128 stands for zero in the data rows.
Every row has a hidden score. How much higher is the second row's score than the first row's in each pair? 15 means about the same, 30 much higher and 0 much lower. The score is a weighted sum of the row's numbers plus the product of two more (or one squared), each taken from its middle value.
[ 92 175 120 151 165 157 157 156 167 163 155 183 145]
[129 136 118 157 142 163 150 111 160 132 120 128 164] 13
[118 101 153 104 128 118 143 143 108  99 101 150 110]
[106 118 120 121 122 138 146 138 128 135 145 129 120] 14
[137  55  79 186  56  51  69  58  78  78 135 113 111]
[135 148 130 139 158 160 155 137 132 139 154 121 126] 14
[182 164 150 161 158 160 123 125 114 214  74  59 117]
[165 168 174 136 163 154 154 144 106 156 164 165 109] 27
[106 117 142 110 149 164 149 117 150 111 128 121 143]
[129 148 146 131 149 165 153 148 113 124 130 140 132] 18
[133 110 137 135 124 136 142 123 142 114 106 123 134]
[144 146 159 150 158 160 154 155 146 153 154 133 123] 16
[130 137 138 144 132 160 148 143 136 148 140 116 127]
[119 131  93 126 103  94 134  88 117  97  81 134 120] 14
[135 110 145 149 136 135 151 138 112 141 129 117 130]
[124 138 123 142 147 158 148 118 146 136 128 118 147] 13
[132 170 113 171 137  84 129 135 174 194 126  80 164]
[117 147 123 128 141 137 152 142 140 134 136 141 127] 21
[149 114 145 103 117 117 124 123 101 126 127 116 102]
[136 128 127 156 147 153 143 117 183 158 124 124 176] 14
[111 109 120 104 149 129 125 124 104 110 103 143 121]
[126 150 117 156 161 124 165 144 140 167 174 158 129] 17
[136 150 171 127 187 110 187 203  89  85 206 210  74]
[121 132 139 117 150 160 120 126 133 110 131 110 129] 9
[ 80 177  95 194 143 129 145 103 150 167 167 149 194]
[145 132 140 151 158 156 142 130 172 149 131 130 143] 23
[ 92 118  96 113  91  88 150 100 170  89 163 168 102]
[207 194 185 180 170 147 157 120  92 168 187 118 180] 7
[120  98 136 130 140 160 128 115 118 153 113 112 132]
[ 93 144 109 148 143 155 153 125 151 153 124 146 161] 15
[137 150 153 127 163 162 159 162 126 115 145 161 114]
[137 104 136 119 110 131 116 113 111 112 124 103 123] 13
[ 80  87  68 122  67  71 123  86 186 104 140 168 120]
[146 158 158 132 167 154 157 177 123 112 159 158 106] 14
[101 148 124 133 161 164 156 153 136 144 137 157 135]
[138 138 137 141 153 165 144 140 127 127 122 112 144] 14
[137 129 143 132 154 157 113 141 112 145 113 129 148]
[181 102  92 203 133  50  60  96 168 110 103 146 141] 21
[146 118 161 103 136 128 155 121  96 139 112 110  99]
[165 164 161 134 161 156 145 146 105 165 147 158 122] 15
[ 98 121 104 116 121 134 112 108 147 126 112 115 133]
[111 101 117 130  94 118 140 127  93  96 148 100  85] 19
[114 136 134  90 141 136 124 159 111 119 150 126  84]
[ 93 154 113 130 129 154 158 137 140 150 137 164 140] 10
[188  75 128  96  64  59  62  84  88  78 117  56 102]
[142 106 131 109 123 116 146  91 111 153  93 107 136] 14
[ 99 116 100 120 105 119 133 100 162 107 135 150 124]
[184 126 135 178 147 130  34  43 145 193  96  50 255] 1
[ 89 107  91  73  58  58 110 121  98 140 123 131  72]
[106 121 100 126 111 128 143 111 156 112 120 140 121] 22
[173 193 180 143 103 149 166 186 160 108 187 199  75]
[126 142 131 110 112 103 173 188 115 101 156 202  40] 14
[ 83  76  96  97 122  69 148 122  78  87 119 122 123]
[154  88 130 191 158 145  55  81 131 187  92  80 255] 5
[106  99 111  97 107 106  84 122 140  94 109 154 121]
[132 143 140 135 148 161 143 136 127 139 133 142 133] 12
[154 136 142  38  88  94  60 143  90 120 146  79  62]
[100 163  86 138  99 106 136 113 186 108 143 145 156] 18
[121 127 142 125 149 146 108 105 146 100 136  86 132]
[125 147 140 125 154 153 129 145 139 129 130 142 129] 20
[140 112 139 102 101 128  95 115 113 126 106 107 123]
[127 104 186  74  61 154 107 106  53  91  79  77  97] 17
[110 107 111  93 102 102  92 129 123 108 111 154 126]
[157 101 161  90 101 111 144 109  91 150  93 112 140] 11
[111 125 104 103 121  82 140  87  85  92  96 124  98]
[141 178 149 158  91 149 154 148 175 124 172 146 129] 22
[112 144 140  95 160  98 120  99 114  66 137 108 100]
[142 147 163 117 158 161 114 149 108 127 137  99 122] 18
[ 96 105  72 115  73  89 122  82 171  92 129 161 132]
[104 202 146 132 189 151 191 219 152 171 206 210 121] 19
[160 170 146 168 148 127 100 145 187 140 164 153 148]
[ 97 115 109 115 115 120 115 110 122 117 123 120 150] 8
[152 104 192  81  88 124 147 175  96 104 134 138  56]
[162 163 162 151 164 152 157 146  91 142 158 139 146] 6
[128 146  94 167 153 135 155 112 162 141 143 140 173]
[101 141 116 138 156 163 158 144 137 149 133 153 140] 14
[130  83 193  72 113 144 123 123 105 109 139 100  72]
[122  73 135 109  87 156  61  85 136  95  87  99 155] 8
[ 88  97 132  61 120  61 114 175  41  72 123 172  50]
[189 132 143 162 170 143 163 144 181 167 109 175 105] 16
[ 97 104 101 117 108 116 114 104 142 133 111 130 127]
[152 105 171 122 156 163 126 165  82 153 118 166  88] 18
[147 155 152 146 154 167 138 139 114 153 136 160 124]
[123 123 119 155 141 157 105  85 158 118  91  80 170] 11
[156 148 162 169 136 151 155 143 145 181 161  97 134]
[ 91 160 126 145 162 158 169 166 135 162 155 180 134] 12
[187 114 142 177 147 153 164 136 153 132  99 167 186]
[198 140 193 121 167 151 130 195  63 159 116  98 121] 11
[101 104  73  96  81  76  73  59 133 102  83 136 157]
[102 140 100 143 128 145 141 110 157 143 116 130 159] 16
[ 92 103 128 105 100 157 123  89 118 104 137 151 158]
[122 142 127 139 153 151 155 137 124 141 145 115 133] 22
[134 160 123 182  79 146 129 101 186 143 143 127 169]
[145  72 166 142  79  55 131 105 137  69 110 121  86] 27
[ 82  92  86  88 105  96  89 113 125  87  96 104 111]
[178 143 172 135 175 155 117 150  86 168  99  84 112] 12
[146  95  88 166  63 108  97  76 190 193 170  83 212]
[104  76  74 116  54  60 137  93 172 192 211 213 175] 19
[ 99  99  64 138 116 120  91  54 148 125  57  80 172]
[120 117 115 131 118 141 143 124 135 140 115 139 143] 19
[104 129  94 113 106 107 141 113 149 101 123 163 114]
[108 142 114 135 156 153 138 145 126 136 135 138 131] 12
[135 117 137 112 131 124 132 106 120 140  91 103 140]
[160 120 153 146 165 154 141 147 148 142 135 162 150] 20
[101 110 111 115 126 143 128 131 125 111 101 115 122]
[118 103 104 152 111 130 108 106 115 120 119 114 128] 14
[136 139 154 121 165 132 111 141  87 107 116  92  87]
[ 81 187 138 123 175 158 169 198 129 159 182 201 118] 17
[229 152 244 147 188 160 142 255  82 165 206 193  88]
[ 85  84  65 126  60  64 124 120 144 155 223 118 129] 9
[145 149 152 129 156 161  98 119 131 134 156  85 166]
[103 144 103 133 121 135 131 117 158 111 125 136 144] 20
[147 168 177 113 162 148 139 194  96 133 134 159 105]
[128 164  64 138  82  46 148 107 197  98 131 163 179] 13
[130  90 182  73  66 142  95 104  81  83  95  85  93]
[178 171 173 132 177 150 157 163  90 174 185 158 116] 17
[104 170  77 179 168 147 123 150 187 167 140 159 161]
[207 113 189  63 110  66 166 124  28 174 125  98  81] 6
[ 99 147 112  90 145  89 128 106  85  88 102 131  97]
[174 209 213  94 191 152 149 237  60 125 165 199  63] 23
[124 110 148 109 117 156 131 116 106 112 104 106 128]
[182 147 161 164 146 145 149 155 153 133 160 156 154] 22
[166 168 181 174 113 138 141 160 161 187 199 130 132]
[118 194  65 178 175 121 107 176  84 168 214 108 137] 13
[135 170  46 202 150 122 129  91 215 153 144 124 203]
[146 122 152 108 135 118 142 125  96 127 113 116 120] 14
[107 110 128 104 114 123 126 145 109 113 118 124 108]
[120 104  77 100 121  93  74  93  95 103  99 110 112] 18
[133 145 140 141 155 161 151 142 153 122 131 148 141]
[117 106 115 150 133 136 116 114 139 115  98 113 132] 14
[164 157 170 150 159 148 144 160 152 164 175 129 134]
[ 81  82  64 132  42  50  92  66 180 107 165 141 165] 14
[123 120 129 132 140 162 117 132 128 140 108 128 153]
[ 92 106 116 115 121 158 122 106 121 116 113 141 138] 13
[125  82 149  86 100 144 102  87 130 109  93 112 124]
[ 98 116 110 110 110 123 123 119 109 129 109 116 117] 14
[114 121  90 123  92 100 129  93 172  97 148 136 124]
[103 110 111 115 120 135 129 138 139 112 117 145 117] 13
[122 185  72 165 159 124  96 159 113 170 184  98 147]
[129 135 151 134 135 154 148 155 138 123 147 145 119] 16
[116 107 131  85  89  91  97 152 130  94 112 196  99]
[152 123 141 151 149 157 125 139 125 144  95 107 160] 9
[126  93 169  89  95 109 107 135  82 125 124 121  87]
[123 132 145 118 155 153 122 134 110 128 134 107 130] 12
[105  99  76 143 110 129  98  56 167 123  70  78 185]
[100 142 120 135 150 164 149 134 147 144 121 147 146] 19
[138 164 159 136 123 158 164 171 129 110 162 179  85]
[183 145 111 222 144 141 149  63 251 137 114 132 255] 14
[ 98 103  97 132 110 123 142 100 168 116 109 136 132]
[124 127 123 144 145 158 126 117 130 148  88  99 158] 9
[140 156 160 139 155 144 120 153 136 132 132 138 130]
[102  70 152  51 174  34 122 176  56  71 112 100  79] 22
[140  81 113 180 143 111  98 108 183 110 109  90 180]
[154 164 164 136 171 154 141 164 112 143 114 160 125] 15
[118  80 190  71 142  50 159 176  62 146 119 128  75]
[ 97 118 121 110 117 128 116 128 130 102 135 110 144] 8
[170 114 163  91 121  82 160  87 108 166  97  87 122]
[114 132  77  96 109  88  82  95  69  99 104  83 107] 13
[118 125 124 131 133 154 123 123 128 141 109 105 151]
[109 174  86 157 167 132 120 160 139 173 193 139 138] 23
[ 97  67 133 107 131  49  84 127 103  85  79 168 138]
[155 217 167 129 179  92 113 198 159 185 186 178 103] 21
[ 92 100  83 114  98 104 103  87 130 120  83 113 154]
[105 127 111 115 125 129 147 118 128 111 104 133 134] 18
[131 119 140 133 152 153  97 132 121 152 126 135 151]
[ 98 113 116 112 107 117 112 121 116 113 136 102 108] 16
[140  95 113 137  91 109  99  88 145 113  93  84 140]
[103 122 113 113 118 132 132 119 126 110 138 133 134] 14
[122  97 147 108  98 112 124 110 116 102  95 131 121]
[163 143 154 166 151 149 121 125 116 141 142 107 177] 11
[136 121 150 129 137 160 125 164 146 136 149 148 129]
[102 114 113 122 111 126 138 128 141 117 139 145 138] 13
[119 120 113 104  90 103 152 156 121 144 180 184 105]
[131 105 132 134 111 130 130 118 137 110  97 123 132] 13
[135 104 116 116  90 126  93  74 141 129  80  88 156]
[121 149 127 131 124 149 130 155 109 139 116 144  99] 19
[111 145 112 139 153 157 137 143 142 148 134 139 140]
[ 93 142  89  93  95  95 123 112  87  83 116 137  91] 14
[116 155  90 158 155 143 115 131 141 159 147 107 153]
[157 115 138 102 131 113 153  89 122 154  97 105 131] 15
[ 98 129 183  18  91 149  99 187  11  66 162 184   0]
[ 97 150 107 155 151 160 137 130 171 160 111 154 166] 13
[ 92 120 102  78 102  85 102 127  90 100 132 172 110]
[127 131 136 133 155 160 113 134 108 127 126 104 154] 9
[139 118 137 172 139 146  73 106 111 175  91  63 205]
[118 119 126 133 121 144 125 124 156 138 141 109 144] 25
[111 111 105 135 113 134 140 114 148 136 111 143 145]
[129 137 133 150 146 157 155 120 150 138 128 132 145] 15
[141 114 114  84 112  93  64 120  63 100 140  82  72]
[175 153 161 141 164 156  81 134 107 140 131  73 156] 10
[134 112 148 101 128 151 119 127 130 100 116 120 125]
[119 192  78 119  95  46 137 170 133  71 199 215 110] 24
[136 111 116 151 144 125 128 125 154 104 132 108 146]
[118 144 104 146 153 154 132 139 123 134 143 114 132] 13
[130 166 142 133 111 148 136 169 131 151 151 119  76]
[100  83 100 113  87  87 122 127 146 129 179 147 133] 17
[107 117  86 123  75  83 120  99 181 123 169 163 151]
[176 166 168 143 162 133 123 157 127 144 109 157 153] 13
[ 94 133 103  94 100 105 106 112 100 107 125 108 113]
[101 131  96 107 108 104 147 112 132  99 104 150 133] 18
[131 127 133 139 152 158 150 136 147 131 102 137 125]
[129 194 124 106 110  92 171 178 124 106 185 190 102] 18
[137 124 151 101 147 142 158 139 103 134 121 121  99]
[123 103 150 109 112 119 143 131 118 108 103 122 130] 14
[ 93 123 149  31  88  85 131 196  89  64 176 173   0]
[112 155  82 161 174 134 122 149 117 139 178 131 143] 9
[143 111 159 133 122 133 156 150 130 114 149 119 118]
[ 93  86  93 116  80 109 132 101 156 128 153  96 152] 11
[133 133 154 119 163 163 124 159 101 141 136 118 126]
[194  97 175 104 113  80  91 178  86  79 160 119  28] 25
[ 83  95  79 138  92 100 142  88 180 101 120 140 134]
[151 105 165  70 100 146 113 115 106  87 102 105 106] 11
[104 114 102 134 113 126 141 109 162 112 112 129 129]
[105  98 118 119  92 111 103 112 124 106  85 136 133] 11
[127 125 138  85 125 131 119 159  88 128 137 126  76]
[141 177 149 161  95 151 163 152 158 109 166 172 112] 20
[133 144 123 153 150 158 143 124 141 154 135 109 131]
[ 93 181 108 156 155 145 167 164 163 170 146 190 155] 16
[135 112 129 120 122 139 120 125 142 110 101 121 124]
[101 104  96 126 111 123 115 119 158 116  91 106 134] 14
[ 75  78  77  91  88  60  84 141 138  62 107  86  67]
[118 118 122 109 118 143 112 120 139 130 110 110 119] 9
[188 173 164 177 156 138 131 123  89 159 148 122 200]
[ 84  72  30 156  81  87  71   1 213 122  29  93 248] 12
[168 150 165 140 173 163 157 177 140 125 134 135  77]
[115 142 105 160 153 131 156 132 163 159 152 160 143] 11
[150 111 130 142 158 116 138 129 159 103 145 135 151]
[171  63 176  77 110 148  87 128 130 120 126  99 104] 14
[106  39  84 122  47  51  21  65 181 109  14  76 185]
[ 99  89  69 166  96 127 114  58 174 137 103  87 175] 26
[119 142 116 142 151 157 156 121 143 141 134 125 143]
[141 137 139 132 154 164 141 145 115 133 110 112 110] 16
[ 85  79  84  67  68  45  60 103  55 121 124  97  88]
[111 107 208  55 166  84 153 216  50  67 133 198  28] 26
[156 124 185  98 152 119 124 227  44  76 167 144   8]
[136 152 142 132 146 163 150 131 126 146 138 134 136] 5
[156 135 141 155 148 148 149 144 141 120 126 152 144]
[140  94 166 102  99 102 131 124 122  88 108 139 111] 17
[ 97 106 113 105 111 120 114 123 111 127 119 110 117]
[160 111 144 150 163 111 137 150 166 103 149 110 141] 22
[ 98  96  90 120 111 107 107 127 150  95 101 113 120]
[137 116  89 135  79  87 160 119 151 173 186 178 144] 13
[106 151  90 160 160 145 110 148 138 174 158 118 144]
[171 113 153  85  56  79  57  91  88 132 109  76 121] 4
[144  93 140 120 131 154 113 117 113 160 108 106 123]
[102  96 105  98 103 116 107 112 116 128 119 117 122] 15
[136 113 130 123 121 132 118 117 126 109 109 111 120]
[146 154 147 142 150 143 138 132 125 157 120 134 138] 14
[132 122 138 113 132 142 136 128 111 135 112 116 128]
[102 146 110 143 154 146 126 145 128 144 149 130 136] 16
[ 98 154 116 139 142 159 132 167 139 120 156 167 113]
[147 142 169 115 168 164 117 179  74 129 158 118 115] 12
[189 153 167 143 197 153  82 144  82 204  90  65 118]
[118 111 137 116 132 160 133 118 129 130 100 120 123] 17
[143  85 151 109  80  84 121  86 130  98  79 143 120]
[136 139 144 142 152 162 148 144 152 129 132 141 145] 12
[151  97 136 123 106 116 106 112 106 112 115 107 112]
[141 124 135 152 143 144 150 129 144 119 101 161 163] 15
[106 124 108 107 125 133 111 117 135 121 132 114 116]
[172 151 203  93 173 158 102 216  20 161 195 165  71] 19
